In the rows, zero is written as 128.
Z: rows in 4 groups, each row roughly a mix of its group's directions (some rows in no group):
Z (155 x 10):
[[ 89 128 154 106 156 108 148 162 126  92]
 [164  90 132 149 101 133 172 150 121 144]
 [ 97 138 125 149 126 114 102  88 175 106]
 [ 83 128 102 108  97 141 154 102 154 108]
 [ 92 148 131 122 188 113  96 119 127 134]
 [111 115  87 145 115 118 131 172 159  96]
 [140 144 127 138 132  71  90 148 155 108]
 [ 96 164 129 165 107 121 113 121 175 131]
 [170 103  92 120 112 148 154 123 160 105]
 [ 92 112 140 152 124 168  87 130 127  94]
 [104 140 167 138 151 103 109 175 127 103]
 [141 144  99 115 121 164 164 137 147  81]
 [141  82 132 143 106 126 108  84 146  96]
 [101 165 119 149 116 115 109 176 161 128]
 [160 127 146 134 163 114 104 109 117 181]
 [ 97 152 181 109 141 106 129 159 123 112]
 [130  99 144 156 157 135  89 142 166 101]
 [161 132  83 149 178 134 108 136 118 132]
 [ 98 110  75 135 106 141 127 118 171 133]
 [ 78 121  96 123  91 109 127 147 157 116]
 [144 162 124 147 140 159 135  80 148  97]
 [120 131  75  90 149 156  97 125 138 132]
 [157  88 129 103 114 168 147 159 150 136]
 [116 143 116  74 168 156 145 117 147 120]
 [140 143  86 153 163 131 116 171 146 110]
 [117 149  88 159 160 104  87 128 123 113]
 [107 136 178 135 158 134 108 165 101 113]
 [ 71 122 102 139 103 112 147 144 120  95]
 [134 172 125 121 136 112 118 174 124  83]
 [139 135 130 119 157  96  93 137  77 154]
 [ 82 106  87 125 104 123 159 129 139 101]
 [161 113  97 133 129 128  91  76 111 129]
 [110 101 124 120  76 116 161 109  94 136]
 [143 150 154 130 172  78 143 145 110 123]
 [150 118 159 174 138 155 164 144 136 105]
 [113  98 142 101 125 117 131  78 170 112]
 [122 170 173 150 144 124 128 170 146 127]
 [173 138 133 100 152 121 131  78 126 103]
 [125 106 192 132 134  94 147 115 119 143]
 [ 88 108 159 126 142  89 136  90 150 127]
 [122  82  85  97 129 125 127 102 114 157]
 [144 156 109 119 123 165 106 145  77 107]
 [ 74 135 139 125 161 119 116 154 139  90]
 [150  81 131 136 108 176 113 156 116 131]
 [137 118  89 153  92 172 142 119 113 154]
 [127 119 155 106 175 133 151 178 127 121]
 [156 114 116  93 108 157  94  85 139 119]
 [160 122 145  98 112 153 172  98 132 153]
 [183 110 125 138 125 151 149 111  85 136]
 [123 156 179 134 121 101 106 164 131 104]
 [151  93  83 129 147 143 123 132  89 155]
 [143  88  99  99 132 145 120 106  81 141]
 [ 85 126 120  78 113 131 164 117 141 107]
 [156 147 147 142 149 155 173 116  91 113]
 [118 126 132 175 137 182 117 114 122 159]
 [125  82 166 124  97 118 166 114 128 147]
 [166  99 126 108 142 155 138  88 124 164]
 [121 143 105 100 115 119 135 165 153  75]
 [123 169 167 176 136 113 117 147 148 125]
 [155 109 172 125 178 117 121 129  99 113]
 [125 154 100 133 108 183 157 153 119 144]
 [157 113  94 119 130 112  78 122 125 167]
 [ 87 110 121 110 120  74 140 151 127 103]
 [ 85 153 123 124  94 103 137 120 153  87]
 [110 112 182 102 133 100 136 104 125 161]
 [147 141 135 173 153 143 120 101 140 176]
 [ 60  92 135 136 134 142 123 115 140 119]
 [157 149 138 173 151 160 109  91 132 134]
 [128 167 126 142 118 114 139 137 194 140]
 [172 116 103 128 100 148 151  95 113 159]
 [136 121 192 111 130 135 158 107 126 156]
 [145 157 134 122 160 158 134 163 143 174]
 [132 107 115 136 132 140  65 148  99 151]
 [166  83 132 148 121 117  86 127  99 123]
 [136 119 159  79 164 143 118 152 109 153]
 [162  81 140 133 138 129 160 103 112 161]
 [122 118 118 117  83 119 122  65 138 119]
 [ 98 168 106 107 120 129 151 122  77 131]
 [ 95 118 123 167 121 116  90 115 132  82]
 [173 117 140 134 148 160 129 117  88 162]
 [128 103 175 107 139 116 137  85 113 159]
 [151 146 147 138 189 132 129 120 106 160]
 [163  98  99 123 128 110  92 151 103 158]
 [107  95  93 113  88 162 129 111 155 126]
 [ 82 144 148 150 141 110  94 145 165 130]
 [111 129 169 109 157 132 149  83 136  97]
 [122 135 162 107 166 127 160 178 129 123]
 [130  82  98 110 129 116 130 101 171 104]
 [121  94 155 148 115 131 146 162  90 163]
 [103  92 140 139  96 144 161 100 164 131]
 [156 147  90 155  94 139 113 156  95 123]
 [108 143 159 149 134  84 161  89 119 131]
 [102 133 128 172 110 129 149 147 143  75]
 [129 116 110 129 137 190 114  86 133 145]
 [123 142 167 176 144 148 118 146 162 109]
 [163 101 117 132 109 152 137  81 164 136]
 [141 158 132 141 154 107 118  82 164 100]
 [ 89 100  81 113 101 132 125 161 129 132]
 [133 178 127 137 143 144 131 184 144 113]
 [104 178 159  90 104 141 132 114 128 116]
 [172 143 154 114 173 106 131 130  96 140]
 [147 146  80 164 109  94 120 148 137 144]
 [133 128 120 124 136 125 168 104  70 159]
 [ 85 185 123 149 134 149 140 132 149 129]
 [124  92 179 113 152 116 147 142  92 129]
 [161 123  91 116 152 149 103 106 112 169]
 [179 134 109 115 110 127 149 129 115 178]
 [109 146  82 147 100 175 119 134 134 108]
 [128 115 148 112  70 140  92 119 154 110]
 [110 116 124 147  86 112 122  80 122  91]
 [ 78 138 149 120 144 100 161 129 161 111]
 [141 115  93 107 111 182 115 111  96 132]
 [ 95 174 143 101  99 118 150 101 148 135]
 [109 149 112 162  80 100 132 100 128 105]
 [115 149  97 107 123 115 119  96 170  90]
 [136 173 128 166 121 176 114 137 108 115]
 [133 113 153 129 154  93 115 115  85 169]
 [180 104 112 144 129 112 168 157 139 131]
 [ 86 106  83 104 133 137  93 140 142 138]
 [132 149 130 164  96  96  94  97 138 101]
 [108  94 157 117 114 107 165  90 111 149]
 [113 127 113  97 119 175  86  95 116 130]
 [169 134 150 139 121 136 147 155  90 169]
 [ 81 132 162 132 141 143 104 124  92  97]
 [104  90 156 133 147 120 105 130 135  75]
 [143 127 178 129 116 159 164 117  98 106]
 [132 107 131 100 139 170 151  83 103 147]
 [ 81 141 150 143 108  99  82 136 132 117]
 [126 157 159 134 149  87 144 159 104  97]
 [101 153  69 148 142 106 114 151 125 121]
 [138  98 117 144 117  92 158 131 163  86]
 [134 120 149 106 146 105  79 162  95 143]
 [ 77 123 115  80 108 137 107 124 144 108]
 [132 108 158 117 165  84  92 152 121 128]
 [125 125 170 161 125 121 135 113 183 149]
 [128 149 155 102 111 119 118 169 114  78]
 [154 143  90 113 123 181 106 127 100 123]
 [132 170 122  94 167 138 125 129 148  86]
 [ 78 147 148 149 119 107 109 123 142  85]
 [177 117 102  95 124 149 147 115  93 143]
 [109  88 144 123 108  81 116 150 118 161]
 [144 134 165 158  96 135 115 180 126 139]
 [142 137 117 118  94 137 166  83 163 142]
 [142 144 134 132  95 195 124 127 130 104]
 [ 98 160  98 117  87 130 104 136  95 112]
 [ 97  93 124  78 130  87 122 129 134 111]
 [116 119  94 139 100 133 114 156 161 175]
 [146 110 132 134 172 168  93 152 117 149]
 [144 156 129 143 111 129 180 141  83 143]
 [ 99 118 103 143 112 112 118 190 134 110]
 [139 154 108 133 106 191 127 133 118  98]
 [ 97 141 153 118 160 101 101 173 145 122]
 [130  81 158 120 151 136  89 130  98 107]
 [177 146 120 154  79 129 130 107 124 110]
 [109 166 143 190 110 143 124 122 125 113]]

which group is each row in? (one row of each group first):
[ 91 143 116  98 113  92 119 169 156 127]
Y
[155 178 114 135 134 162  98 152 111 110]
A
[142 128  96 157 117 106 142 131 189 118]
J
[103 140 100 159 177  88 136 123 122 123]
V

[145 136  88 130 169 120 116 118  87 160]
A
[139 117 104 154 104  97 140 115 181 104]
J
[172 129 179 100 144 130 138 126  98 122]
A
[130 126 116 170 141 125 107 108 149  71]
Y
[140 155 145 130 148 174 171 131 112  99]
Y
[141 108 113 145 145 143 123  86 129 185]
A
[107 131  90 103 135  93 147 157 119  88]
A
[110  92  63 112 138 133 118 138 136 113]
V
[186 139 125 118 143 144 116 106 106 166]
Y
[132 148 181 170 137 102 111 138 153 127]
V
[170 134 118 106 149 145  88 121  97 158]
A
[145 123 163  97 148 142  91 143  99 162]
J
